Named moves, each a turn or a mirror, and the order they were made in; the first pair answered:
B:
[-15   1  17   0  -4  -2 -19 -19  -1 -32   5  38   1  -5  -3 -16 -11 -22
  17] => [-22  -4  12  -8 -19  21 -12 -12  17  -1   5  36  -1 -12   8  -2  -5 -34
   7]
[ -1  -9   4 -19 -12  17  20  12  27  28  -6  -8  -1  -7   8  12   1 -12
  -1] => [ 14  -1  12   1  17 -23   5  -1  -7 -32  -8  -5   4   9 -12 -15  -8  11
  16]
[ -6  -8  12  -3 -13  -7 -13   7 -18   0  16  18  20 -21  18   4  15 -18
 -31] => [ -1  -7  15   2  -5 -18 -18   4 -27 -15  16  20  21 -18  14  -3  12 -11
 -26]
[-44  18  24 -17  12  44  -8 -48  -7 -43 -22   9  -6  -4  -3 -20 -49 -22
  42] => [-53  14  21 -26  -3  65  -1 -41  12 -14 -21   7  -7 -12   8  -7 -44 -33
  34]
P:
[ -4  -4  -8   2   2  -4   5  -8  -6  -8   7   5   2  -1  -6   5   6   4
 -12] => [ -3  -8   2  -2   1   0   4  -3  -5   1   9   4   8  -3  -5   7  13  -1
 -13]
[ 22  -3   3   5  14   2   8  -7   8  10  -1 -11  -4  13   4  16   9  13
  28] => [23 -1  5  4 13  3  6 -7 10  9 -3 -8 -6 13  5 15  8 14 30]
[  3   0 -16   8  27 -31   2 -12 -32 -41   5 -10   0  -1   1 -26  -3  20
 -26] => [  5 -16  -5  -2  32 -29   7   9 -31  -9  13 -18  20 -11   3 -12  23  13
 -38]
Q:
[ -3   4   3   5   0  -4 -11  -3 -22 -10  -1  14  12  -9   6   2   1   2
  -8] => [ -6   5 -22   4  -8   7   6  -5  -6   7   1   5   1  -5   6  14  -8   2
 -17]
[  3 -10  21 -22   7   6 -10   1 -11   9   9  -6   9 -13   5  -7  22 -17
  -1] => [  9  -3 -18 -16   8   7  17  -2  11  21   7 -26  -9   0  -9   2   3  -4
  -4]
[ -4  -5  17   3   3  -6  13   0 -40   1   7  -9   2 -15 -20  21   5  18
 -15] => [ -9  -5   9   1  -4   3  17   0 -35  12   9 -10  -1 -19 -18  27   6  14
 -21]
[ -4  -9 -28   6 -14  -9  13 -16 -15   0  12   6  11 -16   3   8   5   1
 -33] => [  5  -6 -22  10   0 -25   9 -15 -24 -19   8   2  10  -8  -9  -4   1  11
 -20]
Pairs:
Each pair is two moves apart.
[-15   8  -8  12 -18  12 -17 -18  14  -4  -6   7 -10 -14   9  15   7 -15
  -6] => [ -3  13 -15  23   1 -15 -13 -22   5 -28  -6  -4 -10  -2  -9   4   0   3
   2] : P, Q
[-21   6 -16   8 -24   8  15   5  23  17  11  -9 -14 -19   3  25  -1  -1
 -11] => [-24   5  12  13 -22   0 -14  -4  -9 -16  17  15   0 -28  16  10  12  -6
 -13] : B, Q
[ 23  -8 -18  -8   7  -3  28  19  21  27  -5 -31 -10  21 -19   7 -19  12
  14] => [ 16  -4  36  -3  11 -13 -23   6 -17 -31  -5  10   5  14  -2 -24  -9   3
  36] : Q, P
[ -5  -3 -18  -6   0   2  11   3 -10  26 -12 -12  10 -10   2   6  -1  19
 -16] => [  0  -1  10  -8  13  -9  -5   9 -24   8 -17  -6  22  -8   0  -7   6  19
   2] : Q, P
[ 11  -5 -22  28  31 -54  11  -9 -36 -45   5 -18   3  11 -32 -17   1  23
  -1] => [-31 -11  22   4 -27  18 -33 -15 -28 -15  11  39  12 -31  34  -5  28 -33
 -19] : Q, P
[  7  -7 -11  14   8 -26  24  -3  -3   6  14  -8  -8  30   0  -2   2   5
 -19] => [ -2 -15  18   4  -3 -10   4   3  -9  15  19  12   7  13  20  -2  24 -13
 -23] : Q, B
[ -7  -5 -29  19 -23  -7   2 -48 -13 -32   7   6  -3  15  26  17 -11   8
 -28] => [ 10 -15 -19  17   4 -38   9 -28 -27 -28  13 -16  17  18   8  18   8  22
 -29] : P, Q
[ -4 -17 -26  -1  -3  18  16  18   3 -20 -21 -12  13  11  -8  -4  27  14
 -22] => [ -5 -18   0  -5   1  17   0  23  -5 -28 -23  -1  20   8  -4 -13  36   7
 -12] : Q, P
[  4   8 -30  13  17 -24  15 -23  -6 -21  -9 -14 -16  17 -21 -11 -21  30
   6] => [-13   2 -46   3 -14  14  25 -23  16  21  -2  -8 -21   2   0  13 -15  11
 -20] : Q, Q
[  6  -8  19 -10   2   9  -9   7  -4  12   9   4  21 -11   3  -3  33 -22
  -8] => [ 11  -4  -3 -12   5  12  14  15  22  30  -1 -18   4   1  -9   3  15 -17
   6] : Q, P
[-31   0 -29  29  18   2   7 -23 -29  -8   8  11  -3  10  11   6 -21  -2
 -35] => [-35  -2 -22  27  14   9   2 -23 -32  -8   8  17   0   6  18   5 -15  -7
 -37] : Q, Q
[ 17 -10  -5  12  17 -18  14  12   7   3  -3 -17 -15  23 -18  -9 -24  25
   3] => [  9 -16   6  -4   1  11  13  25  27  39  -5 -13 -11  13  -2   3 -13   3
   4] : B, P
[ -3  -7  -9  -6 -21  32 -11  -9  52  15  -8 -14   3 -22  16  11 -15 -23
   4] => [ 13   5   1  11   9  -9 -26 -18  27 -42 -15 -14   0  -3  -6 -17 -30  -2
  33] : P, Q
[-14   6 -19  19  -3 -26  -2 -56 -38  13  -2 -11 -22  22   2 -18 -14  15
 -11] => [-23   4 -25  13 -17 -10   2 -56 -30  31   1  -7 -23  13  10  -7 -10   5
 -24] : Q, Q
[  3   3   8  19   7 -37   6 -16 -21 -14   6  10 -17   2  -6  -5  -6  20
  -6] => [ -1   3 -16  18  -5 -23  22 -17  -4   4   7   1 -28   3  -7   8 -13  20
 -17] : Q, Q
[  0 -13   9 -12  12 -35   1  14 -26  13  23  -6  27  -3  11  -5  16  11
 -25] => [  5 -10  -3  -8  19 -43  11  12 -22  12  20 -16  20   6  -1  -6   6  20
 -21] : Q, Q
[ -8  -1  27  -5  -5  14  -5  24  25  26 -23 -10 -18  12   7  26  -7  -1
  41] => [  4   5   8  15  16 -24  -3   3  -2 -21 -18 -17 -21  27 -14  10 -23  28
  36] : B, P
[ -3   4  -4   6  -8  -7 -11 -19 -19 -31  12  18   0   0   6  -3 -14  -2
  -4] => [ -8  -2 -22   1 -18   5   5 -14  -7   2  19   9   1  -6   9  17  -6  -4
 -26] : Q, P
[ 17   2   8  -3  10 -12  10  15  14  13 -11 -20   2   6 -19   1 -15   3
  12] => [  8  -2   5  -7  -4   5  13  15  23  30  -8 -16   0  -2  -9  12 -11  -6
   0] : Q, Q
[  7  11 -41   2 -48  25  19 -28  15  22  20 -14 -23 -17  25  19   0   1
 -15] => [  4   6 -12  -9 -50  38   8 -14  22  36  15  -8 -18 -23  34  19  10 -13
  -1] : P, P
[ 17   7  19 -25  10   8 -13   4   1 -13 -10  10  -5  12 -13 -23  -2 -23
  11] => [ 10  13 -10 -23  -7  24   2  -8  16  -3  -9  10 -21  13  -9 -11 -16 -23
  -3] : Q, P
[ -4  -5 -18   0  -1  -9  30 -25   4  24  -8  -7  -5  14   8   9   6  23
 -49] => [-11 -10   9  -7  -9   1  10 -22  -8  23  -5  11   8   1  26   8  27   8
 -53] : Q, Q
[-14  -9   6 -16 -16  22 -14 -11 -49  -9  14   3  10 -41  20 -42   4 -18
 -21] => [  2  -2   3  -6  10  -9  -9 -12 -56 -36   8 -13   7 -22  -3 -56 -10   3
  -2] : Q, Q
[ 17   0  28  -9   1 -11 -11   6 -11   7   1   9  24   0 -12   1  23  -5
   9] => [ 24   9  -1   3   9 -28   5  -7 -11 -10   2  -2  12  12 -26  -2   4  13
   5] : Q, B
[  6   3 -17   4   6  -7  18  10   4   5  -3 -12   1   6 -10  10  -5   6
  -7] => [ -1  -3  -9  -1  -7   7  12   9   5  16   2  -1   4  -4   3  15   5  -7
 -15] : Q, Q
[  8 -25 -30  13  21 -20  31  -8  -2   9   1  -5  31   8 -14  26  17  17
 -50] => [  4 -28  36  -2  26 -15 -10   9 -16   1  -8  21  51  -3   6  10  43  -7
 -19] : Q, P
[ 13  -2  18   1  21 -35 -30 -27 -51 -41   5   5  20 -15   4   2  26  -2
 -10] => [-14   4  25 -21 -24  30 -33 -24  -1   6  -8  23   0 -28  40  16  19 -42
   0] : B, P
[  0   2 -64  -4 -10  -3  44  -2   9   2 -20   4 -14  12 -12   7 -23   9
  11] => [-19  -9 -38 -17 -36  29  25  -1   7  23 -11  31   0 -13  19  17   3 -19
  -8] : Q, Q
[ 23   4   0 -14   4  24 -13   4  18   0 -21  -9   0  16 -10  19 -13 -17
  12] => [ 18   2  15 -14   2  26 -26   3   8  -5 -18   4   7   9   0  16  -3 -24
   6] : B, Q
[-13   6  39  -4  -1  -8   0   0 -26  -7  39  46  14 -27  -7   7  47 -20
 -25] => [  4  21 -32  17  15 -33  47 -14  -6 -17  32   6 -20   8 -46  10   0  17
 -23] : Q, B
[ 13 -15  36 -19   9  -6 -16  30 -19  24  32 -26  25 -13  -1   6  58  -6
 -15] => [ 30  -2 -10   4  28 -36  12  14 -15  -4  28 -53   2  17 -36   1  23  29
  -6] : Q, B
